Named moves come first, each a turn or a mirror and shown by rows before and after it. Which of them, in which order, take the first row of each pair that follows to the second? Write the first one first, as in the answered first pair.
L (before -> after):
-9 6 -9 -15 9 8 -9 -2 -18 -21 -6 -7 -1 19 -10 -12 -14 -3 4 -9 4 -19 0 0 -> 1 21 -22 -4 8 2 3 -10 -14 -5 11 -9 -8 5 11 15 -13 -7 -3 -14 9 -7 -16 7
3 4 -9 1 1 12 19 4 -12 -8 -1 -12 -8 -10 12 4 9 7 -3 -9 15 -8 -4 -15 -> -2 -2 -3 -3 1 15 14 7 -13 -15 -9 -12 -6 -4 3 -8 8 9 0 -7 13 -13 3 -18
10 3 11 10 -9 -5 -5 -3 0 7 3 -9 -10 2 -3 -4 2 -6 19 6 -17 9 -5 -9 -> 10 2 10 10 -9 -5 -6 -3 1 7 3 -8 -10 2 -4 -5 2 -5 20 6 -17 9 -4 -9
3 -11 -22 -12 5 7 3 23 6 -2 -12 -10 17 7 -1 -3 13 -1 -7 2 26 -35 14 -8 -> 10 -1 -31 -5 4 3 12 17 9 9 0 -11 13 -2 14 14 15 -3 -13 -2 29 -26 2 -3
V (before -> after):
4 10 6 7 5 -4 5 11 -3 5 6 -19 -12 -6 -14 -5 5 -13 21 3 -22 -6 -4 -23 -> -2 -4 -18 -12 11 3 9 24 -2 -7 -4 -9 5 -1 -17 -7 1 -3 3 -2 10 -24 16 -13
-9 -12 -3 -3 5 -2 3 -1 1 3 0 5 9 6 -2 -2 4 7 -6 7 -3 -7 13 1 -> -7 -5 7 6 1 -5 1 -7 2 8 4 0 0 4 -1 -1 6 3 2 10 -17 1 4 -4
10 8 -9 5 -9 2 12 16 6 -7 3 -9 -8 2 -4 2 8 6 4 7 6 16 5 2 -> 9 7 -10 4 -9 3 12 17 6 -7 3 -9 -7 2 -5 1 7 7 3 8 7 15 5 2
-9 12 15 -2 1 5 -11 -15 -19 -5 -5 -4 -1 5 1 -8 -7 -6 6 -6 -5 -8 -10 -2 -> -11 5 6 -10 3 7 -10 -9 -19 -10 -8 -1 6 7 0 -8 -9 -2 -1 -8 6 -15 -2 2
F (before -> after):
1 -10 -7 -6 8 10 -6 8 -4 -13 -13 -26 -1 2 -19 -18 5 -9 -6 8 8 -12 11 -14 -> 3 -23 -11 -4 6 5 3 15 8 -11 -8 -3 0 1 -22 -20 7 2 -10 13 8 -5 18 -2
-9 -1 -20 -5 -6 8 5 4 -11 7 -3 -2 4 3 18 7 5 -5 -19 10 8 -24 4 -3 -> -9 -5 -22 -4 -6 7 7 6 -8 8 -2 3 5 3 17 7 5 -3 -20 11 8 -23 7 0
0 11 5 2 -3 -1 -15 24 -11 3 -16 -15 16 10 -13 -16 7 1 6 0 0 -15 7 -3 -> 2 -2 0 4 -6 -5 -7 30 1 5 -11 7 17 8 -16 -17 9 11 2 4 0 -10 13 8
N (before -> after):
5 8 2 -1 6 3 -1 -7 -6 6 5 -10 5 0 13 8 -7 -6 0 3 -9 -12 -3 -11 -> 5 10 0 -4 7 2 1 -8 -4 3 5 -4 9 -3 15 13 -13 -6 -2 -3 -5 -9 -4 -7
-12 2 14 -3 -2 0 0 -11 -13 5 3 15 1 -3 5 0 -8 -3 0 -7 -6 -6 -4 10 -> -11 2 15 -4 -1 -1 1 -7 -8 -1 0 20 3 -4 0 -2 -12 -2 2 -9 -5 -1 -3 11
1 6 -1 3 0 -13 8 -7 3 5 -2 9 7 -18 5 6 -7 -3 -5 -9 -5 23 -20 13 -> 4 4 3 4 -4 -14 6 -1 10 -2 -6 8 6 -16 -5 -2 -5 -1 1 -7 -10 28 -17 6
8 6 -5 -2 0 -6 -3 3 -6 -9 -9 -34 0 4 1 -2 1 -12 1 -1 14 0 -2 -15 -> 6 6 -6 -3 2 -5 -2 -1 -9 -6 -7 -34 0 3 5 2 -2 -12 -3 -2 16 -2 -3 -12
Then:
Each pair is two moves apart.
7 -3 -9 -6 8 -8 5 -6 3 -4 -1 1 -3 -1 8 14 2 1 -9 2 14 -3 -6 3 -> 11 2 2 0 5 -12 4 -5 9 -5 -1 1 -9 -5 4 12 0 -1 2 2 2 10 -13 -2 -> N V
14 14 -4 1 1 -8 8 10 22 -15 -2 4 -2 -12 -4 6 -4 1 5 -12 9 25 -10 -1 -> 11 15 -10 -7 4 -3 4 11 16 -20 -8 -4 5 -9 -4 6 -8 -1 0 -16 21 15 -7 -3 -> F V
-11 -14 3 3 3 2 -2 -4 -12 13 6 13 3 6 3 -4 5 3 -4 6 -7 -13 10 14 -> -10 -4 11 7 3 1 -8 -10 -17 16 6 1 -2 5 5 -4 5 -4 2 5 -15 -11 1 7 -> V F
1 -7 18 17 -1 -2 -13 -15 -11 13 -1 -10 -9 7 1 -4 10 -10 12 5 -26 -1 -12 -10 -> -6 -25 -16 -7 8 8 -6 1 -11 -3 -10 3 14 12 0 -4 4 3 -14 -3 16 -23 13 4 -> L V
11 -12 -3 20 -4 -2 6 7 14 11 8 2 -14 7 -9 -2 17 9 7 20 -8 8 2 -4 -> 7 -20 -13 10 0 3 7 13 13 3 3 7 -6 11 -12 -6 15 14 -1 18 6 -2 13 1 -> L V
-12 1 11 0 1 -1 -2 -6 -1 -7 -10 11 14 7 1 4 -13 8 4 -19 -6 3 -7 2 -> -4 7 6 7 -1 -5 3 -8 3 0 -2 8 8 0 7 13 -9 7 4 -18 -7 10 -15 0 -> N L
2 -10 11 10 -7 0 3 7 6 11 13 12 -5 -1 -5 -8 15 1 1 11 -20 8 4 8 -> -2 -11 11 9 -6 3 1 3 0 15 13 10 -4 1 -3 -9 16 0 -2 12 -20 0 6 9 -> N L
-7 -16 20 3 -1 -4 0 -7 2 7 8 14 -4 6 -6 -11 13 -2 6 9 -22 -5 5 3 -> -13 -7 15 -9 5 5 -10 -10 -13 0 -4 -11 4 10 -4 -11 8 -10 0 1 -8 -22 4 -7 -> V F
-7 -18 19 1 -7 -9 8 -15 -12 3 11 14 10 6 3 -5 -5 14 -8 -10 4 -25 14 17 -> -1 -8 21 11 -10 -14 12 -23 -11 14 21 11 3 -1 12 6 -3 9 -5 -10 -4 -15 1 16 -> L V
-18 2 -5 -15 14 0 1 5 7 -9 -8 13 15 -3 0 -1 -9 5 -8 -16 13 -2 6 4 -> -10 4 -3 -9 11 -4 4 12 18 -15 -8 13 11 -7 -7 -3 -8 7 -1 -15 9 10 4 -2 -> L N
-1 3 13 -3 2 4 -10 1 9 -4 -3 -5 -2 0 -6 -12 -1 -4 8 -1 -8 2 3 -7 -> 2 10 6 4 1 3 -6 -7 3 9 8 -11 -6 -4 8 1 4 -7 1 0 -8 1 -5 -4 -> N L
14 6 -13 -6 -9 -7 14 8 15 -11 -1 -1 -2 -3 4 7 -7 -1 5 -8 6 12 -3 4 -> 15 1 -8 -4 -11 -6 9 12 17 -15 -5 -6 -6 3 -6 -5 -1 -1 11 -1 -2 9 0 -5 -> N L
2 -1 -2 -5 2 -5 0 7 0 -5 -3 6 5 -4 -7 -4 -5 5 0 -4 4 3 6 1 -> 0 4 2 -5 2 -3 -4 4 -6 -6 -5 -7 3 -3 -6 -6 -5 0 2 -4 2 -1 2 -6 -> F N
7 7 2 1 -3 -4 2 10 13 -8 -1 0 -3 -5 -6 -1 -2 1 11 -1 -3 15 -2 -6 -> 8 7 2 7 -5 -3 1 7 9 0 2 -9 -8 -2 -4 -2 6 -1 11 6 -8 10 -4 -10 -> N L
-2 7 -6 -2 1 2 -3 -4 -12 -2 -4 -17 0 0 3 3 -4 -7 -2 -6 4 -7 -6 -9 -> -2 8 -7 -6 3 0 0 -1 -6 -9 -6 -8 4 -4 3 5 -12 -4 -1 -12 10 1 -5 -5 -> N N
1 -12 3 -10 -1 -2 -7 -1 5 5 -11 -15 -5 21 -24 -10 15 -5 4 0 -2 -13 8 -23 -> 10 -3 -24 -9 1 -5 9 -4 9 18 4 -13 -2 8 -2 19 14 -2 -13 -8 20 -7 0 -10 -> L V
-16 4 11 -6 1 -4 -10 -13 -15 -8 -14 8 7 -3 6 -1 -4 0 -3 -4 -4 -12 -4 4 -> -13 3 13 -7 0 -5 -10 -8 -8 -15 -18 12 7 -3 -1 -5 -8 2 1 -5 -4 -4 -2 2 -> N N
-5 3 1 -3 -2 -2 -1 -3 -9 2 7 12 6 0 6 6 -5 2 -6 -7 6 -4 2 14 -> 0 0 8 -1 -5 -4 -1 8 4 -11 0 15 4 1 -9 -5 -6 5 4 -6 1 7 5 6 -> N N
4 -13 -4 10 6 0 12 2 5 6 5 0 -1 -1 7 -5 8 3 -6 5 4 -8 7 -2 -> 2 -2 -1 7 8 4 6 -4 -5 5 1 -16 0 -1 11 -2 4 -5 -5 0 6 -11 1 -8 -> N F
6 4 1 1 -4 -4 3 1 1 5 3 -5 -9 -9 4 4 4 -3 8 1 1 8 -3 -1 -> 3 3 -8 -8 0 0 2 3 -4 -1 -3 -9 -2 -7 4 3 0 -3 2 -2 13 -1 4 -1 -> V F
-4 5 6 -1 1 -2 -2 14 6 -17 -8 -1 3 -2 -13 -6 -8 -5 6 -13 -1 11 -2 -6 -> -6 3 6 7 -1 2 -8 7 -8 -1 -3 -18 -4 7 -7 -9 7 -10 4 0 -11 -4 -3 -14 -> N N
-10 -6 4 -6 8 -4 2 2 -4 -10 -7 6 9 -3 -4 -1 -15 6 7 -1 5 3 4 8 -> -6 -1 16 4 4 -7 -1 -3 -4 -4 -3 -2 0 -4 -5 -3 -9 1 16 5 -11 9 -4 1 -> V N
-9 -15 7 -5 -6 4 0 -3 -4 12 5 5 4 1 -6 -7 6 7 -10 6 -2 -14 17 7 -> -6 -8 1 -3 -5 1 5 -7 -3 18 11 8 4 -6 4 6 4 7 -15 1 4 -9 10 12 -> N L
0 2 1 3 -8 -2 1 -6 -1 10 4 -1 -6 -5 21 8 5 -11 11 -3 -4 0 -3 -4 -> 2 4 1 -1 -7 -4 5 -3 6 3 2 8 -3 -8 19 10 -4 -8 11 -10 1 9 -4 0 -> N N
4 13 3 9 -2 -5 3 -6 -4 17 3 -1 -2 -10 9 12 -10 -7 1 -13 0 6 -13 4 -> 6 10 4 8 -2 -7 6 0 5 9 2 8 -1 -12 3 10 -14 -3 3 -16 2 15 -10 6 -> N F
8 8 -21 -8 5 -4 11 9 9 0 -4 -5 8 -1 11 13 -1 12 -7 -8 27 6 1 -5 -> 6 15 16 7 -2 -8 -2 1 7 2 -6 -15 -8 3 -2 -3 2 3 19 2 -13 18 -8 -21 -> L V
3 13 -6 4 1 3 0 -5 -6 7 1 -22 -6 -2 8 9 4 -9 -1 1 3 -3 -9 -10 -> 1 13 -13 -3 4 4 4 -4 -6 2 1 -14 0 -5 10 14 -3 -7 -7 -6 13 -3 -6 -3 -> N V
-7 0 13 -3 -4 7 -9 -6 -1 -6 1 3 12 -1 1 -3 -14 0 13 -13 1 0 -9 0 -> -5 -6 12 -1 -7 5 -5 -3 6 -4 4 14 11 -3 0 -3 -12 4 12 -11 -1 5 -7 5 -> F V
12 18 7 4 -3 -3 -5 -5 9 2 7 -3 0 -6 6 11 -5 -12 3 -2 -14 15 -16 -5 -> 5 9 -14 -15 4 6 -4 5 3 -11 -3 -2 16 0 4 9 -11 -7 -13 -8 16 -5 1 0 -> V F
0 -2 -6 -2 2 4 5 13 6 -1 -9 -1 -3 1 0 -6 11 2 -7 6 1 -11 7 5 -> -3 5 -5 -4 4 7 1 6 -1 1 -9 -11 -2 0 5 -3 7 -3 -9 1 3 -16 2 4 -> F N
-4 -4 -4 -9 -7 8 6 -7 6 -1 6 24 11 -4 4 1 -17 -2 -8 -7 8 -5 4 18 -> -2 4 15 5 -11 3 2 -15 6 5 11 16 -1 -5 3 0 -14 -9 7 -3 -16 6 -8 10 -> L V
-2 8 3 2 -1 -5 -3 -12 -2 -6 2 -8 -6 -9 -4 -3 -7 4 8 -8 -8 9 -4 -4 -> 0 -2 2 6 -3 -6 0 -7 6 -3 5 1 -9 -7 -7 -7 0 10 8 0 -12 11 1 0 -> F N
-5 12 -7 -14 8 4 -2 3 -4 -18 -15 -10 11 0 -2 6 -20 -4 -6 -17 23 2 -5 -5 -> 4 18 -10 -6 5 0 4 4 5 -14 -9 -13 5 -5 0 14 -17 -3 -3 -17 21 13 -12 -8 -> N L
-3 -9 -4 -7 -6 3 -4 12 1 -14 -14 -6 5 4 -4 -5 0 1 -7 -3 17 -6 5 0 -> 7 0 -11 -1 -8 -2 4 11 9 -10 -7 -5 1 -5 3 8 0 1 -6 -6 20 8 -5 1 -> L N
12 20 1 5 2 -3 2 -4 2 5 -3 -14 -6 -14 11 18 -3 -10 -2 -6 -3 9 -15 -11 -> 13 19 1 4 1 -4 2 0 8 -1 -5 -11 -4 -14 6 15 -6 -9 1 -7 -3 15 -13 -12 -> N N
-11 -3 10 -6 8 8 -15 -9 -4 8 15 5 5 8 12 19 -12 -2 13 -3 -10 -28 -19 -8 -> -12 -5 4 -16 10 8 -11 -1 4 -4 11 16 14 6 9 20 -20 3 8 -11 3 -25 -13 -2 -> V N
4 3 -13 -1 7 12 -1 5 -3 5 -2 -22 -2 9 0 7 12 -4 -10 1 9 -18 5 -5 -> 5 12 -8 3 7 10 1 -5 -6 12 6 -19 -4 2 9 18 7 -8 -9 -4 5 -12 -6 -1 -> V N
-22 8 -6 -2 1 4 11 -28 2 3 25 9 -2 -2 6 1 5 9 -10 4 4 -4 -13 18 -> -19 12 -1 -1 0 1 14 -24 11 -5 22 17 -2 -7 0 0 -2 10 -3 0 2 10 -14 19 -> N V
0 7 -6 -9 3 4 4 2 5 -9 -12 -6 9 0 -6 2 -5 2 -4 -5 16 -3 1 -4 -> 5 11 -8 -3 1 1 9 1 9 -4 -7 -9 5 -4 -2 9 -1 0 -4 -4 15 3 -5 -5 -> N L
-2 12 9 3 2 -1 2 0 -3 3 4 3 1 -5 4 2 -7 -7 4 -3 -4 10 -3 0 -> -5 8 0 -5 5 2 2 5 -5 -3 -1 3 9 -2 4 1 -9 -5 -2 -7 9 1 5 3 -> V F
3 -4 -4 -2 -3 2 -3 8 1 2 3 7 2 2 1 -4 1 6 -2 5 5 2 9 9 -> 6 -3 -5 0 -4 0 -3 9 3 1 4 7 0 1 1 -2 1 6 -1 4 5 4 8 9 -> L N
-1 -12 -3 -5 3 8 1 3 7 -2 -1 18 5 0 -5 -2 4 8 -9 0 10 -9 16 12 -> 2 -1 20 11 -2 2 -4 -6 7 5 4 10 -9 -2 -6 -5 7 0 8 5 -18 5 1 3 -> V L
8 -1 -2 2 -5 -1 5 8 13 -9 -7 -2 0 1 -12 -7 5 10 -2 5 1 3 7 -5 -> 5 -1 -4 6 -5 3 2 -1 -1 6 -2 -12 -3 4 -3 -4 14 6 -8 10 -2 -10 4 -5 -> N N
6 7 8 1 -12 7 -13 0 -5 0 -7 -30 0 -5 -1 -6 9 -8 9 -3 0 21 -20 -2 -> 0 2 11 -2 -10 11 -18 0 -12 -2 -11 -30 2 0 -3 -12 9 -8 9 0 -1 11 -14 -3 -> N L
7 -4 5 -1 -2 -4 7 6 14 -3 0 17 -1 -4 -8 -1 -2 7 6 -2 -4 15 1 6 -> 6 6 12 2 -3 1 -5 0 1 -2 -7 -12 -7 1 -9 -6 3 -4 12 1 -13 5 -6 -12 -> N F
20 -7 -17 12 -11 -1 8 10 20 13 20 14 -10 -14 -11 2 27 2 -2 4 0 -7 1 -4 -> 10 -16 -12 8 -10 6 -2 8 7 15 14 10 -8 -3 -15 -11 32 0 -3 10 -4 -25 10 -7 -> L N
2 4 2 -6 -4 1 2 5 5 -15 -10 -3 1 4 -10 -7 -4 5 5 -1 3 5 6 -8 -> 5 1 5 -2 -6 -2 3 4 8 -12 -7 2 -2 3 -10 -6 -3 6 7 0 -2 10 4 -7 -> V F
4 8 18 3 -1 -4 -3 2 3 -12 -4 -6 -16 5 -9 -10 9 -1 10 6 -13 -4 -5 -19 -> -4 -3 -4 -9 6 5 -1 3 -9 -9 -5 -5 -3 10 0 -8 10 4 -10 4 10 -29 7 -8 -> N V
5 -6 -12 1 -1 1 -1 5 -1 7 2 -21 -9 4 2 5 23 -3 -6 8 -3 -11 1 -12 -> 7 -10 -11 5 -4 -2 3 7 6 10 8 -10 -11 2 2 4 26 1 -6 11 -7 -5 3 -7 -> F V
-13 -6 -2 -15 5 3 -2 13 -1 -14 -13 -4 13 2 -15 -9 2 -11 0 -12 10 -5 -6 -13 -> -2 7 -13 -4 3 -2 8 3 -1 4 3 -11 4 -10 5 16 10 -15 -7 -13 12 4 -22 -10 -> N L
-12 -2 0 -7 10 5 -9 -10 -20 9 4 11 8 12 4 6 4 1 -9 -4 1 -6 0 11 -> -9 -4 5 0 7 1 -6 -11 -13 14 10 19 3 10 4 7 6 2 -4 -1 -9 3 -2 12 -> V F
-4 8 12 -10 2 2 -6 -1 -1 -16 -11 -4 4 -1 -8 -1 -12 -6 6 -10 1 2 -2 -6 -> 3 15 5 0 0 -2 0 -7 0 -2 0 -10 -3 -8 5 13 -5 -9 3 -9 1 8 -13 -6 -> N L
-6 -16 1 -2 -8 -3 6 -13 14 -2 4 26 -7 3 -10 4 1 12 -5 8 -10 15 0 10 -> -10 4 12 -4 -4 3 -11 -24 -7 -4 -7 -17 -10 7 -9 2 1 -7 3 5 -15 3 -12 -14 -> N F
16 -6 -8 11 -8 -8 2 -11 8 16 10 -4 -4 2 -14 2 5 -9 2 3 -5 6 -7 2 -> 7 -13 -4 7 -6 -2 -5 -13 -4 17 6 -7 -1 10 -17 -8 7 -10 1 7 -7 -9 0 1 -> L N
10 2 -13 15 -8 -8 11 -2 5 5 4 -14 -13 2 4 6 14 3 6 6 -10 6 -6 -8 -> -2 -11 -3 4 -6 -2 0 2 -3 -7 -10 -10 -5 15 -10 -16 10 4 9 9 -12 -10 9 -10 -> N L
-8 0 7 -7 8 -10 8 9 -5 -11 -19 12 2 -11 -9 -4 -6 3 5 -9 9 22 -7 11 -> -6 -6 13 2 3 -8 0 9 -11 -2 -19 -7 -10 0 -15 -17 13 0 12 7 -7 13 -5 -4 -> N N
-9 -25 9 6 -3 11 -11 5 -8 10 3 1 -2 17 -4 -15 18 4 0 19 -16 -21 15 -2 -> -9 -14 -4 6 0 9 -4 -8 -16 26 17 3 0 7 20 10 14 1 -13 10 -5 -22 4 13 -> N L
14 -1 -8 7 -5 -7 2 9 19 -1 0 -4 -5 -3 -6 4 6 1 2 4 2 15 1 -6 -> 13 -6 -12 6 -4 -4 0 10 16 2 0 -8 -5 3 -7 -1 10 3 -1 8 3 7 5 -9 -> V N
-8 3 2 10 3 5 10 -8 -3 1 -6 24 0 -3 -5 4 -24 -4 -8 -15 6 -5 7 14 -> -7 10 9 8 3 6 4 -6 -2 -8 -14 12 1 -3 -11 0 -28 -9 1 -19 5 -1 3 3 -> F N
4 0 -14 0 -7 4 1 10 4 10 12 4 -4 0 6 5 11 0 -5 -5 13 -1 3 2 -> 6 8 -6 6 -8 3 -3 5 1 14 13 -4 -10 -2 7 7 11 -6 2 -4 4 4 -5 -4 -> V F
-7 0 -3 -7 11 13 8 11 -4 -5 2 5 9 0 3 -2 -3 2 4 -3 16 -8 4 -3 -> -3 8 12 6 6 8 5 6 -1 -1 6 -1 -2 -2 2 -3 -1 -4 19 0 -5 6 -7 -11 -> N V
5 11 -3 3 1 -5 -2 -3 0 1 1 -4 0 -11 10 12 -6 -2 -2 -12 7 10 -14 2 -> 7 6 -6 -3 1 -4 -1 8 9 -11 -5 1 2 -9 1 5 -9 3 0 -13 12 12 -7 0 -> V N
3 -10 -10 2 -1 6 -3 6 -6 7 -2 -13 -1 11 -3 -8 17 2 -6 15 0 -17 12 -7 -> 7 1 -21 2 1 3 7 -1 -4 14 7 -5 2 -2 15 14 10 1 -15 4 11 -7 2 6 -> L N
-6 8 0 -5 7 3 -5 -7 -13 0 -6 -14 5 3 5 2 -3 -5 -3 -5 8 -12 1 -3 -> -4 8 1 -9 8 0 -1 -1 -3 -11 -9 -4 9 -1 0 2 -12 -3 -1 -11 12 -1 1 0 -> N N
7 5 3 9 0 7 -3 0 1 10 1 -3 -13 3 1 0 16 -4 -1 7 3 4 -3 -3 -> 3 3 -5 0 3 11 -4 3 -2 5 -4 -5 -6 5 2 0 13 -3 -8 3 15 -5 3 -2 -> V F
1 -2 -6 3 5 3 -5 6 -5 -3 -6 -19 -1 7 -4 -1 9 -6 -1 3 4 -4 5 -15 -> 5 -14 -8 8 2 -2 4 11 8 -1 1 2 -3 5 -7 -2 13 4 -3 8 1 3 11 -4 -> V F
